In the data rows, the value 128 means zero.
Here are some points, each followed by its number:
[ 91 108 129  87 121 100 153 109  89 134  93 108 103  93 108 115] 0
[160 172  60 159 108  94 125 179 125 130 114  83 175 105  80 157] 1
[115  93 118  97 150 101 163  94  96 141 117 118  94  98  95  86] 2
[151 157 137 153 139 172 151 143 168 150 178 144 140 175 130 140] 3
[156 162 160 151 157 169 148 144 169 165 159 149 144 150 139 146] 4
[133 116 111 115 138 109 143 128 102 113 105 118 121  95  95 119] 5
[117 120 138 127 120 124 130 117 132 140 143 128 109 145 124 114] 6
[143 142 122 151 146 136 138 135 144 153 130 132 137 121 133 142] 7
[119 101 150 120  87 111  81 111 116 100 126 122 135 140 142 120] 8
[125 132 112 161 164 131 155 141 139 167 125 105 109  87 120 141] 9
[149 146 110 165 148 123 135 148 141 157 124 113 131 103 122 136] 10
[136 123 143 118 154 165 161  96 127 123 143 152 129 136 160 156] 11
[114 144  97 134 118 102 103 137 128 115 111  89 129 115 127 138] 12
[147 144 145 124 132 134 105 140 128  96 132 158 147 149 174 112] 13
[114 125 131 118 104 115  91 131 111 103 104 122 141 133 137 117] 14
[113 104 183  95 133 112 114 122  93 121  82 161 120 124 190 153] 15
[131 116 139 134 125 133 104 101 146 136 145 148 123 145 137  83] 16
[139 141 108 129 125 101 138 145 120 128 123 122 131 111 102 115] 17
[145 150 164 131 132 120 123 157 126 102 124 136 154 149 170 155] 18
[108 109 150 117 134 132 127 116 113 137 133 143 118 136 136 120] 19
[ 80  98 148 115 136 134 122  90 124 126 125 128  79 107 131 135] 20
[121 120 180 133 159 162 161 120 141 169 143 165 123 129 135 120] 21
[138 121 137 138 139 132 149 136 134 144 147 133 115 136 121 137] 22
[152 163 138 152 160 195 147 153 185 167 158 148 114 160 141 132] 23
[142 147  58 144  92 105 107 154 133 110 116  87 158 109  90 157] 24
[123 124 122 132 146 134 137 123 140 157 147 129 110 146 108 134] 25
[179 135 142 149 148 158 145 120 164 175 190 150 135 179 113 142] 26
[105  96 141 100 141 128 128  90 108 122 117 147  95 123 132 114] 27
[133 128 105 141  93 111 117 133 127 129 129  92 131 135  86 131] 28
[102  75 128  92 125 108 131  78  95 109 107 127  80 114 107 108] 29
[108 115 137  85 163 106 185  99  81 137  90 129 107  87 105 133] 30
[115 121 119 119 128 146 101  95 142 131 142 146 122 147 138  73] 31
[125 130 115 130  96 122  99 126 123  74 112 130 132 120 134  88] 32
Which two points above are nearest to each new point by angle, seen from the average point of the numbered points? Their numbers follow each, nearest first.
[154 138 147 128 124 131 126 125 143 158 151 141 135 152 118 114] 26 3
[151 141 141 140 115 159 123 127 159 116 150 165 150 156 155 106] 13 3
[151 142 117 165 110 147 114 140 169 120 169 129 151 165 139 110] 3 26
[146 137  93 149  88 169  99 152 150  93 153 162 165 147 167 122] 13 32
[133 129 110 138 105 135 113 136 141 102 139 119 138 150 128 136] 24 28
[117 119 127 117 144 147 160 140 106 120 109 143 121 138 118 153] 30 11
[122 120 120 131 125 125  97 136 131 114 133 137 134 153 154 108] 13 14
[104  90 154  70 147 115 158 111  76 143  46 158 111 101 167 177] 15 30
[151 143 102 150  97 132 107 141 153 119 158 114 154 148 133 125] 24 28
[121 100 161 121 141 140 132 109 120 129 128 174 109 156 158  97] 19 27
[155 172  96 152 113 128 134 168 135 120 124 115 163 128 136 146] 1 24
[ 99 128 132 116 128 125 160 123 116 138 130 108 122 111 119 135] 0 30
[ 89  93 122  82 100  90 113  99  78  92  85 124  91 136  95  98] 29 0
[136 147 109 128 139 117 151 163 116 142 121  99 125 133  91 161] 1 24
[129 138 131 159 192 138 190 142 139 193 131 110 109  83 117 146] 9 10
[128 115 129 111 150 138 151 114 115 136 127 131 114 116 122 146] 30 11
[ 86 113 164  84 116 112 115 132  97 137  95 140 136 120 159 182] 15 19
[142 150 171 115  97 103  87 166 112 107  92 132 155 144 173 178] 18 15
[151 143 138 141 121 145 122 141 140 118 148 134 146 176 119 134] 3 26
[121 157  60 128 126  62 104 147 101 117  96  61 134  96  55 109] 17 12
[140 110 162 114 141 132 117 133 110 111 110 160 125 127 128 107] 15 13
[106 102 143 119 158 166 153 102 144 162 145 132  74 122 146 152] 20 21
[ 94 126 134  91 106 106  92 128  97  90  92 113 138 120 138 125] 14 8
[145 140 142 141 137 145 152 151 134 132 165 140 141 163 124 143] 3 26
[ 92 126 130  89 119  95 134 136  91 107  93 110 136 111 112 151] 0 5
